One vector is turned by the same rotation once a tick. Each row is the vector after some number of ticks, and that number follows the row.
The counts run from 0 to 989.
[-1.19 -1.73  0.63 -1.56  0.69  1.78 -3.23  0.13 -0.70 -1.43  0.94 -0.49
  0.06 -1.62 -2.49 -0.23 -1.39  0.89 -2.33  0.87 -1.30  2.16  0.82 -1.67
  1.19  2.79  0.80 -2.25 -0.51 -1.92 -1.95 -2.61 -0.28 -0.25 -2.25  1.95
 -1.82 -0.39] : 662
[ 0.29 -0.90 -2.80 -0.59 -0.55  0.47 -1.74  1.41  1.32 -0.30  0.56 -1.96
 -1.03 -5.31 -1.90  0.27 -0.98  2.38 -1.13  1.05 -3.04  0.23  0.15  0.93
  2.43 -0.86  1.22 -1.89 -0.28 -1.58  0.68  0.32 -0.31  1.99  0.88  0.22
 -1.65  2.22] : 90
[ 1.19 -1.07 -0.17 -2.26 -0.07  3.33 -1.69  0.78  1.68 -3.22  0.78 -1.55
 -2.94 -3.59  1.04 -1.08 -1.90  0.13 -1.22  0.48 -1.41  1.21  0.25 -0.19
  2.14  0.49  2.50  0.31  1.61 -1.68 -1.25 -0.06 -0.67  0.49 -0.49 -1.07
 -1.22  1.32] : 761
[ 2.16 -1.46  0.03 -1.35 -0.19  0.57 -1.02 -0.46 -0.79 -2.26  1.68 -2.74
 -0.18 -3.90  0.15  0.31 -2.80  1.81 -0.50  1.41 -0.85  1.96  1.41 -0.10
  1.50  1.35  2.29 -0.35  1.25 -0.92 -0.90 -0.99  0.84  1.87 -0.54  2.05
 -1.25  0.43] : 498
[-2.49 -0.57 -3.05  1.20  1.93  3.89 -1.73 -0.66  0.83  0.12  1.95  0.70
 -1.60 -2.57 -0.29 -1.55 -0.43 -1.18 -2.12  0.67 -1.90  1.22 -0.67  1.73
 -0.78 -1.19 -2.39 -0.31 -1.69 -1.87  0.42  0.21 -0.91 -0.17  0.42  2.22
  1.03  2.41] : 633
[ 0.15  0.38 -0.14 -1.99 -0.29  3.98 -2.45 -1.10 -1.49 -2.69  2.29  0.15
 -1.18 -0.41  0.01 -0.64 -1.86 -0.71 -1.57  1.66 -2.00  0.82  0.93 -1.07
  1.51  0.46  1.12 -1.10  0.65 -0.15 -2.46 -1.86  0.27 -0.88 -2.98  0.94
 -0.04  1.34] : 315
[-3.48 -1.64 -1.01  2.49  2.55  0.32 -2.26 -1.43  1.34 -0.99  3.60 -0.58
 -1.30 -2.00  0.12 -0.86 -1.54 -1.10 -1.51 -0.42 -2.35 -1.18  0.13 -0.78
  1.11 -0.78  0.57  0.38 -0.49 -1.71  0.45  0.85 -1.24  2.20 -0.39  1.40
 -0.41  2.05] : 652
[-0.55  0.87  0.02  1.11 -0.06 -0.80 -0.47 -1.52 -2.89 -1.93  3.04 -0.85
  0.58 -4.26 -1.81  1.14 -3.24 -0.60  0.57  1.83 -0.25 -0.24  0.42  1.28
 -1.50 -0.58 -0.03  0.19 -2.88 -1.89 -0.70  0.71  0.73  0.26  0.29  2.65
  1.28  1.86] : 61
[-1.30  1.12 -3.59  1.37  0.89  3.28 -1.77 -2.37 -1.81  0.06  2.42  0.26
 -1.56 -1.71  0.21 -0.01 -0.75  0.50 -1.74  0.81 -3.74  0.70  0.57 -0.06
  0.23 -1.75 -0.33 -2.08  0.71  0.69 -0.60  0.81  0.41 -0.14 -0.48  2.19
  0.99  2.23] : 717
[-2.34 -0.59  0.33 -0.60  1.51  1.09 -3.30 -0.56 -1.37 -1.18  1.79 -0.14
 -1.00 -1.54 -2.68  0.35 -2.17 -1.76 -1.37 -0.26 -0.20  1.14  1.23 -1.88
 -1.56  2.90  0.96 -0.71 -1.67 -3.68 -1.90  0.14 -0.28 -0.46 -0.36  0.91
  0.34  0.22] : 200
[-2.38  0.10 -3.12  0.84  1.61  3.39 -1.01 -0.59  2.44 -0.36  1.87 -0.34
 -0.91 -2.59  1.10 -1.59 -0.73 -0.87 -1.39  0.79 -1.62  0.32 -0.80  0.58
  0.90 -1.23 -1.42 -0.44 -0.92 -2.21  1.39  0.11 -0.45  0.57  0.48  1.70
 -0.07  2.79] : 634
[-1.72 -3.03  1.06  1.44  0.97  0.53 -1.94 -0.62 -2.05 -2.42  3.26  0.63
 -1.37 -2.99 -2.60  0.34 -0.78 -1.59 -1.03  0.34 -1.15  1.35  0.69  1.66
 -1.78  0.18  0.30  1.39 -1.87 -1.62 -0.35 -0.24 -1.70  0.78 -0.95  1.06
  0.47  1.14] : 488
[-1.51 -1.81  0.27  1.79  1.96 -2.82 -1.78  0.78  0.21 -1.38  2.32 -2.52
 -0.87 -4.29 -1.77  0.47 -1.61 -0.50 -0.59 -0.48 -0.51  0.00  0.29 -0.07
  0.18  1.11  1.41 -0.15 -1.61 -3.18 -1.05  0.78 -0.40  1.88  0.47  0.14
 -1.87  0.44] : 384
[ 0.54  0.74  0.91  0.65 -0.31  0.04  0.10  0.74 -1.27 -3.33  2.30 -2.11
 -1.30 -5.30  0.51 -0.16 -2.02 -1.95  0.93  1.08  0.78  0.46 -0.64  1.89
 -1.54 -0.16 -0.72  1.29 -1.70 -3.25 -1.71 -0.30  1.07  0.60  0.37  0.16
 -0.40  1.47] : 324
[ 0.70  1.40 -3.47  0.23  0.05  2.03 -0.89 -0.37  0.26 -0.56  1.33 -2.24
 -2.27 -4.00  1.42 -0.08  0.04  1.98 -0.89  0.79 -3.26  1.05  0.03  0.35
  1.23 -2.07  0.41 -1.83  1.37 -1.40 -0.13  0.68  1.32  1.49  0.95  0.31
 -0.87  2.12] : 719
[-0.79  1.11 -3.40 -0.48 -0.29  3.36 -1.07  0.66  1.45 -0.41  0.09 -1.25
 -1.20 -2.94  2.02 -0.76 -1.06  0.68 -1.21  0.69 -2.44  1.13 -0.45 -1.23
  2.13 -0.80  0.11 -1.15  0.69 -3.68  0.14  0.09  0.30  1.60  0.70  0.70
 -2.25  2.19] : 455
[-1.28 -1.17  0.32  0.06  2.44 -0.30 -2.86 -0.09  0.82 -1.44  3.06 -2.13
 -1.09 -1.03 -0.19 -0.85 -1.57 -0.86 -2.23  0.19 -1.36 -0.14  0.28 -2.13
  2.02  1.22  1.42 -1.25  0.50 -1.65 -2.21 -3.35  0.64  1.82 -1.86  0.37
 -1.54 -0.05] : 664
[-1.05  1.57 -2.76 -1.25  0.62  3.23 -2.42  1.23  0.12  0.65  1.32 -0.37
 -1.43 -1.14 -1.25 -0.51  0.57 -0.78 -2.66  1.52 -2.59  0.77 -0.89 -0.64
  0.47 -0.45 -1.23 -3.16 -0.73 -1.96 -1.76 -3.29  1.88 -0.38 -0.38  0.09
 -0.14  1.53] : 723
[-2.95  0.31 -2.39  0.68  2.25  2.85 -1.56 -1.31  2.28 -0.18  2.10 -0.72
 -1.98 -2.27  0.91 -1.95 -1.46 -1.77 -1.49 -0.16 -0.55 -0.34 -0.91  0.05
 -0.10 -0.12 -1.33 -0.15 -1.91 -2.41 -0.45  0.97  0.19 -0.82  1.43  1.63
  1.60  1.81] : 82
[ 1.66  1.44 -0.31 -0.19  0.39 -0.08 -1.02  1.04  0.29 -2.38  3.20 -2.95
 -2.43 -3.90  0.99  0.20 -0.86 -2.43 -0.27  1.84  0.08 -0.15 -1.02  1.11
 -0.38 -0.54 -0.16  0.22 -0.81 -1.99 -2.26 -2.78  2.37  1.63  0.75 -0.49
  0.55  1.42] : 605
[-1.42  0.03 -2.21 -0.19  1.62  2.01 -3.12  1.34  0.84  0.27  1.13 -0.52
 -2.07 -1.20 -1.40 -0.68  0.74 -0.34 -2.87  0.20 -2.34  1.21 -0.95 -0.30
  1.00  0.31 -0.95 -3.24  0.05 -1.51 -2.11 -3.28  0.51 -0.61 -0.63 -0.50
 -1.01  0.59] : 825
[ 1.40  0.05 -0.23 -1.33  0.02  1.17 -1.99 -0.50 -3.37 -1.37  2.71 -1.58
 -1.06 -2.57 -1.63  0.73 -1.11  0.23 -1.92  2.17 -1.72  2.13  0.74  0.41
 -1.51  0.51  0.45 -1.38 -0.49 -0.10 -2.88 -2.74  1.89  0.66 -1.01  1.99
  0.82 -0.06] : 602
[-0.77 -0.39  0.02  2.46  0.13  0.49 -0.41 -1.25 -0.61 -3.44  2.99 -0.97
 -1.32 -2.97  2.33 -0.78 -2.11 -0.45 -0.04  0.28 -1.56  0.81  0.33 -0.62
  1.17 -0.80  1.23  1.60  1.06 -2.34  0.01  0.76 -0.72  1.75 -1.54  1.53
 -2.54  2.23] : 857
[ 0.17 -0.27  1.05  1.71  0.59 -1.45 -0.58 -0.83 -2.31 -2.78  3.16 -2.58
 -1.03 -4.07  0.61  0.81 -1.91 -0.76  0.35 -0.15  0.18  1.11  0.46 -0.25
 -1.29  1.02  1.31  1.18 -0.90 -3.25 -1.77  0.06  0.71  1.31 -0.54  1.08
 -1.42  0.74] : 588
[-2.38  0.21 -1.16  0.72  1.91  1.42 -1.41  0.15  1.62 -0.95  1.26 -1.44
 -2.24 -3.27  0.74 -0.77 -1.52 -2.21 -0.26 -1.22 -0.34  0.44  0.00 -1.20
 -0.44  0.84  0.55  0.53 -0.55 -4.93 -0.69  1.98 -0.12  0.88  1.24 -0.55
 -0.46  1.80] : 467
[-2.00 -0.09 -1.50  1.75  0.82  2.04 -0.92 -0.55 -0.98 -0.36  1.76 -0.06
 -0.22 -3.78 -1.77 -1.05 -0.46 -0.33 -1.44  0.34 -0.89  1.36 -1.58  2.90
 -1.31 -0.46 -3.08 -0.92 -3.18 -1.25 -0.48  0.00 -0.28 -1.94  0.71  2.65
  0.60  2.06] : 530
[-0.33 -1.76  0.16 -1.77  0.02  1.72 -2.00  1.08 -0.16 -1.53 -0.09 -1.23
  0.35 -3.30 -2.12 -0.20 -1.82  1.83 -1.64  0.28 -0.93  2.79  0.94 -1.04
  1.54  2.59  0.98 -1.83 -0.36 -2.96 -1.48 -1.08 -0.68 -0.77 -0.97  1.24
 -2.85  0.39] : 661
[-0.36 -0.20 -0.33  1.53  1.05 -0.12 -0.48 -2.31 -2.44 -1.21  2.56 -1.94
  0.80 -4.51 -0.66  0.16 -2.57  0.67 -0.16  0.60  0.39  1.44  0.69  1.22
 -1.33  0.59 -0.78 -0.40 -2.19 -0.75 -1.14  1.17  0.61 -0.68  1.04  3.65
  0.72  1.34] : 793
[ 0.42  1.58 -2.76  0.68 -0.97  1.74 -0.27 -0.02 -0.82 -1.37  0.31 -1.21
 -1.66 -5.47  0.02 -0.05 -0.78  1.48  0.24  0.51 -2.76  1.03 -0.29  1.71
  0.38 -2.11  0.47 -1.24  0.10 -1.48 -0.19  2.45 -0.01  0.15  1.09  0.16
 -0.82  2.97] : 168
[ 0.21 -0.24 -0.43 -2.61  0.05  2.34 -2.05  1.41  1.84 -2.06  0.71 -1.44
 -2.81 -3.08  0.10 -0.62 -1.92 -0.86 -1.25 -0.06 -1.21  0.55  0.35 -1.25
  1.91  1.17  2.42 -0.48  1.26 -2.98 -1.77 -0.74 -0.08  0.50 -0.33 -1.94
 -1.18  1.28] : 479
[-2.47 -1.31 -0.63  0.06  2.89  0.32 -3.21 -0.63  0.54 -0.32  2.96 -0.76
 -0.96 -0.75 -1.78 -0.48 -1.33 -1.20 -2.88 -0.09 -0.71  0.72  0.51 -2.00
  0.53  2.13  0.70 -1.70 -0.82 -1.99 -2.58 -2.32  0.41  0.88 -0.77  1.14
 -0.46 -0.23] : 381
[-2.04 -1.26 -0.81  2.95  1.02  0.19 -2.24 -0.28 -1.92 -0.94  0.79 -0.48
 -2.06 -4.29 -2.26 -0.03 -0.07  0.68 -1.01 -1.64 -1.92  1.50  0.69  0.68
 -1.17  0.54  0.51 -0.52 -0.64 -2.34 -0.48  2.97 -1.77 -0.73  0.26  0.20
 -1.16  1.15] : 835
[-0.74  1.56 -3.20 -1.28  0.18  5.22 -2.32  0.10 -0.07  0.00  1.10  0.26
 -1.85 -1.59 -0.12 -1.03  0.44  0.03 -2.33  1.32 -3.09  1.83 -0.28  0.37
  0.36 -1.03 -0.75 -2.33  0.06 -1.03 -1.22 -0.70  0.30 -1.39 -0.34  1.06
  0.53  1.98] : 171
